0: [5 3 5 7 5 6 5 6 6 6 5 5]
1: [3 3 7 6 3 7 2 3 2 6 2 3]
2: [8 6 2 4 8 3 5 6 7 3 7 7]
3: [6 3 1 3 7 1 5 6 7 3 7 6]
4: [3 3 3 3 5 4 5 3 2 3 3 2]
5: [4 6 5 7 5 6 5 6 5 6 3 3]
6: [6 6 4 4 5 2 5 6 4 3 6 5]
7: [3 6 6 5 3 5 2 3 2 6 3 3]
8: [2 3 4 2 3 6 5 6 4 6 2 3]
9: [7 6 4 4 6 4 5 6 6 3 7 8]
10: [5 6 8 8 4 8 5 6 6 6 5 5]
11: [6 6 5 4 4 2 2 3 3 3 4 5]
12: [0 3 4 0 1 3 2 3 2 6 1 1]
13: [7 6 5 4 4 1 2 6 5 3 6 7]
14: [3 3 5 5 3 6 2 3 3 6 3 3]
15: [3 3 5 1 3 3 2 3 4 6 4 3]
16: [3 3 6 4 3 6 5 6 6 6 4 4]
17: [2 3 6 5 3 5 2 3 3 6 2 2]
18: [5 3 4 7 5 5 5 6 5 3 5 3]
19: [3 3 5 5 4 6 5 3 3 3 2 2]
20: [4 6 8 6 3 7 2 3 3 6 3 4]
21: [6 6 2 5 7 4 5 6 6 3 6 6]
22: [7 6 3 4 6 2 5 6 5 3 6 6]
23: [2 3 5 3 2 6 5 3 2 6 2 1]
24: [5 6 6 6 4 5 5 3 4 6 3 4]
25: [5 3 2 3 7 3 5 6 6 3 7 4]
26: [5 3 0 1 7 2 5 6 7 3 7 5]
27: [4 3 5 5 4 5 5 6 3 3 5 5]
28: [4 3 6 6 3 7 5 3 5 6 2 4]

[3 3 3 4 4 2 5 6 3 3 5 4] 27 6 4
[6 6 3 6 8 4 5 6 6 3 6 6] 21 2 22
[5 6 3 4 6 5 5 6 5 3 6 6] 21 9 22
[4 3 3 5 7 4 5 6 4 3 4 3] 18 27 25
[5 6 7 6 5 7 5 3 5 6 5 4] 24 10 5
[6 6 7 5 4 6 5 3 5 6 5 6] 24 10 20
[4 3 6 4 3 6 5 3 5 6 3 5] 28 16 24
[5 6 8 8 4 6 2 3 4 6 4 5] 20 24 10
[3 3 4 3 3 5 5 6 7 6 4 5] 16 8 0
[5 6 7 6 4 7 5 6 6 6 4 5] 10 5 0
